(in the rows, 128 means zero)
A single turn carries every row of the set below to another of its rows. Some are shown first; where does it send the rows asked next?
j_62: [108 114 128 147 120 117 124  85 167 129 151 147 125 121]
j_426: [ 93 153 137 140 116 148 153 110 166 145 147 132 134 107]
j_402: [124 123 130 122  91 128 134 100 163 136 116 155 137 139]
j_898: [116 126 139 139 135 140 156 115 147 118 141 149 169 118]
j_239: [107 147 134 117  93 130 154 101 179 124 136 138 133 118]
j_128: [115 122 125 121 136 144 125  83 167 135 118 151 142 117]
j_152: [138 129 117 141 118 129 165  95 155 144 138 148 113 117]
j_797: [135 145 107 130 122 149 138 115 135 126 135 163 131 129]
j_572: [102 131 152 150 117 143 126 106 138 124 142 136 153 110]
j_685: [137 130 129 143 101 141 136 103 138 119 127 138 171 111]
j_334: [115 128 147 156  97 134 143 102 147 132 158 143 155 103]
j_331: [133 126 144 140 129 140 148  97 157 121 130 145 164 104]
j_325: [121 157 117 133  96 131 166 105 173 130 128 131 134 113]
j_404: [117 111 109 129 117 125 143 110 134 147 144 117 124 117]
j_338: [109 130 101 141 111 138 144  96 152 169 145 150 140 129]
j_460: [113 146 127 124 102 152 135 126 166 114 135 121 128 124]
j_744: [103 108 114 127 126 111 150 102 148 145 140 123 132 117]
j_604: [130 134 132 135 102 143 151 107 124 131 140 151 164 119]
j_422: [112 157 120 131 118 144 146 117 164 118 116 119 132 121]
j_160: [113 116 105 112 112 129 128  88 149 145 150 135 140 100]
j_746: [105 127  99 147 122 123 136 112 147 118 117 130 139 139]
j_181: [121 118 119 150 104 131 111  96 147 130 152 136 119 125]
j_385: [ 91 154 120 144  92 145 140 117 154 139 143 125 145 116]
j_543: [116 139 104 136 125 123 153 109 164 118 139 171 151 128]
j_624: [110 110 101 120 127 135 123 104 157 134 154 126 143 102]
j_21: [101 125 101 147 136 148 135 113 158 156 144 138 142 131]
j_549: [141 116  96 143  94 142 130 108 168 131 144 140 151 115]
j_177: [133 113 131 135 116 142 136 127 180 124 132 142 132 135]

j_426 turns into j_334
j_404 turns into j_624
j_797 turns into j_177
Now these:
j_422 turns into j_331
j_62 turns into j_338
j_604 turns into j_460
j_746 turns into j_128

A single turn carries every row of the set below to another of its rows. Some are shown first; where does it send the rows asked next?
j_477: [141 109 132 124 131 113 153 131 102 122 113 128 128 108 118 117]
j_237: [119 138 105 146 136 124 143 126 128 132 133 101 145 129 150 136]
j_562: [144 107 132 122 137 121 151 132  94 120 119 136 127 113 126 118]
j_591: [114 128 123 106 135 143 132 146 107 126 144 131 105 137 119 138]
j_372: [123 123 120 112 124 135 137 134 108 123 148 127  93 128 122 141]
j_760: [145 111 121 126 131 116 157 126  93 125 112 126 135 113 128 126]
j_987: [146 123 127 132 133 124 156 124  98 112 119 134 123 109 116 123]
j_980: [136 120 115 118 110 120 112 128 147 110 122 143 124 129 127 141]
j_238: [112 143 122 108 126 111 115 129 137 111 117 126 148 137 143 132]
j_835: [132 116 105 125 127 103 105 147 124 126 125 138 143 132 144 121]
j_888: [114 126 103 151 133 120 142 121 132 124 123 105 139 137 147 138]
j_58: [133 144 135 146 140 141 128 143 118 136 150 137 135 130 117 110]
j_309: [127 126 129 121 142 133 136 112 117 155  96 130 122 141 128 118]
j_595: [118 121 134 111 128 146 135 141 105 133 142 131 102 138 122 141]
j_380: [137 131 123 108 144 131 131 112 110 150 104 138 122 151 133 128]
j_801: [132 128 125 116 125 138 138 152 117 130 140 122  92 141 124 139]
j_201: [137 147 141 150 132 141 133 124 125 145 149 130 127 134 122 118]
j_830: [108 135 110 142 127 125 142 125 141 119 127 111 145 135 152 127]
j_655: [138 128 128 119 137 129 125 106 113 149  92 136 128 136 127 128]
j_410: [111 113 109 154 130 120 127 129 139 134 133 108 132 129 141 136]
j_774: [136 148 141 145 129 144 131 133 123 134 150 134 117 130 120 111]
j_555: [124 139 120 110 133 115 122 139 135 113 129 109 153 143 149 135]
j_738: [116 145 130 107 121 115 124 133 129 114 129 117 153 145 146 137]
j_609: [108 124  98 149 120 116 137 120 134 130 124 114 140 130 143 138]
j_302: [131 136 125 122 143 123 126 110 111 147  98 145 125 140 118 135]
j_635: [142 121  87 142 119 109 125 151 124 131 127 130 130 128 143 129]
j_286: [129 137 125 103 126 139 140 145  98 127 134 128 101 138 124 138]
j_998: [128 116 117 130 113 117 118 118 146 102 118 139 129 130 127 136]
j_653: [130 124  97 142 122 105 132 157 130 125 121 127 143 141 144 130]
j_108: [134 128  97 139 116 105 114 155 124 128 128 130 132 140 143 124]
j_257: [131 136 124 129 143 141 139 109 112 148 100 132 114 145 122 132]
j_901: [132 126 135 124 150 133 129 115 108 155 101 131 124 142 127 124]
j_156: [146 121 131 122 137 111 156 127  94 122 112 136 136 120 121 123]
j_405: [136 156 142 137 135 139 130 131 122 130 148 123 122 123 130 107]
j_382: [154 120 128 128 139 106 148 133  95 123 124 131 136 114 122 121]
j_573: [136 151 139 141 133 146 126 135 118 131 155 127 133 125 125 116]
j_86: [145 157 137 142 134 136 128 139 109 140 137 133 127 130 121 108]
j_189: [117 125 124 111 134 114 128 139 125 128 127 118 162 146 149 138]
j_986: [122 120 112 134 114 110 115 137 150 109 118 131 122 130 125 140]
j_883: [140 127  99 129 124 110 110 154 135 120 127 127 137 141 145 124]
j_4: [140 121 118 128 136 117 165 126  93 121 118 140 137 118 127 126]
j_889: [119 121 116 130 106 114 123 116 146 112 121 135 138 126 127 140]
j_222: [135 131 121 120 146 124 134 113 104 149  96 140 123 143 128 123]
j_384: [132 140 140 147 136 140 126 135 109 140 149 134 127 122 122 109]
j_839: [115 110 126 125 113 126 122 119 151 110 133 131 134 126 136 133]
j_217: [120 132 127 118 129 140 139 142 109 127 148 121  95 135 121 137]
j_227: [126 128 117 116 125 145 126 148 111 129 147 127  99 138 123 144]
j_254: [121 147 131 105 126 121 125 119 136 119 124 119 154 136 140 143]

j_257 turns into j_286
j_980 turns into j_635
j_302 turns into j_801
Now these:
j_156 turns into j_774
j_655 turns into j_227
j_309 turns into j_591
j_189 turns into j_839
j_609 turns into j_555
j_382 turns into j_201
j_901 turns into j_595
j_986 turns into j_653
j_738 turns into j_998

